One turn moves each row of this set onto another row. After a few examples, where does it send each row asked below?
z12: [-0.83 -1.82  1.67  1.80  0.76 -2.03  1.77  2.02  0.90  2.08  1.50 -1.66]
z371: [ 3.11  1.09 -0.30  0.25 -2.60 -1.98 -2.48 -0.90  0.44  2.30  0.99  1.19]
z453: [ 0.67 -0.85  2.20  0.61  0.24 -2.54  2.82  1.57  0.62 -1.03 -0.69 -0.76]
z787: [-0.93 -0.21  0.08  3.87  1.15  1.00 -0.52  1.32 -0.91 -1.51 -0.78 -2.72]
z698: [-0.05 -2.39  2.51  0.27  0.40 -3.06  0.95 -1.66  0.72 -0.06  1.70 -0.20]
z468: [ 2.97  2.52 -1.11 -0.01 -2.14 -0.20 -0.70 -2.29 -0.01  1.28 -0.20  2.03]
z640: [ 0.17  1.63  0.90  2.56  2.70  1.97 -0.45  0.79  0.22 -0.11 -2.90 -2.34]
z673: [-1.80 -0.99  1.78 -0.01  3.01  0.74 -1.01 -2.92 -1.47  2.59 -0.04 -0.33]
z455: [ 0.96 -1.90  1.56  0.72  2.64 -0.45  2.65  0.86  0.84 -1.69  0.24  1.05]
z994: [ 2.02  2.58 -1.87 -0.07 -2.65 -0.26 -2.07 -0.36 -0.39  0.78 -0.53  1.55]
z617: [-1.44 -2.40  1.80 -0.65  2.07 -0.33 -0.40 -2.55 -1.67  2.93  0.28  0.63]
z79: [ 1.88  3.26 -1.60  0.07 -2.48 -0.22 -1.91 -0.44 -0.17  0.48 -0.36  1.15]
z92: [ 0.59 -0.03  0.88  1.93  4.26  2.43  0.67  0.32  0.66 -1.36 -1.06 -0.15]
z950: [-0.45 -2.54  0.50  2.53 -0.60 -1.58  1.19  1.98 -1.12 -1.66  0.28 -1.26]
z719: [ 3.01  2.71 -1.24  0.14 -1.96  0.23 -1.06 -2.30 -0.21  1.38 -0.35  1.87]
z217: [-0.81  0.84  1.54  2.22  3.16  1.35 -2.04 -2.70  0.64  0.38 -0.22 -2.38]
z974: [-0.21 -3.30 -0.16  2.35  1.27  0.50 -0.55  2.25 -0.31  4.14 -0.43 -0.34]
z718: [-1.21  0.18  0.95  3.15  2.62  0.95 -0.46  1.31  0.82  2.44  0.13 -3.00]
z361: [ 0.63 -4.30 -0.05  1.16  1.34  0.83 -2.34 -1.42 -1.09  2.93 -1.24  1.39]
z52: [ 1.93  2.85 -1.64 -0.20 -2.75 -0.73 -1.60 -0.40 -0.13  0.50 -0.11  1.46]
z944: [-0.03 -3.42 -0.97  3.22  0.13  1.03 -0.94  2.06 -2.11  0.16 -1.51 -0.49]
z87: [ 2.82  2.99 -0.96  0.19 -1.89  0.03 -0.80 -2.49  0.06  1.03 -0.12  1.60]
z444: [ 1.52 -3.39 -0.24  1.20  0.64  0.75 -0.01  1.99 -1.20  1.96 -3.36  1.33]
z750: [ 1.43 -3.28 -0.05  1.15  3.03  1.90  0.70  1.07 -0.24  0.22 -1.51  2.15]
z414: [-1.90 -1.03  2.56 -0.57  2.49 -0.79  0.17 -2.96 -1.07  1.87  0.89 -0.37]
z237: [ 2.98  1.94 -0.89  1.01 -1.62 -0.07 -3.77 -1.10  0.25  2.64  0.11  0.67]
z474: [ 2.63  3.12  0.11  0.84 -1.69 -1.32 -2.69 -1.36  1.05  1.43  1.14 -0.10]

z994 turns into z52
z718 turns into z974
Where do these go?
z361 turns into z698
z750 turns into z455
z617 turns into z414
z944 turns into z950
z87 turns into z719
z474 turns into z237
z453 turns into z640

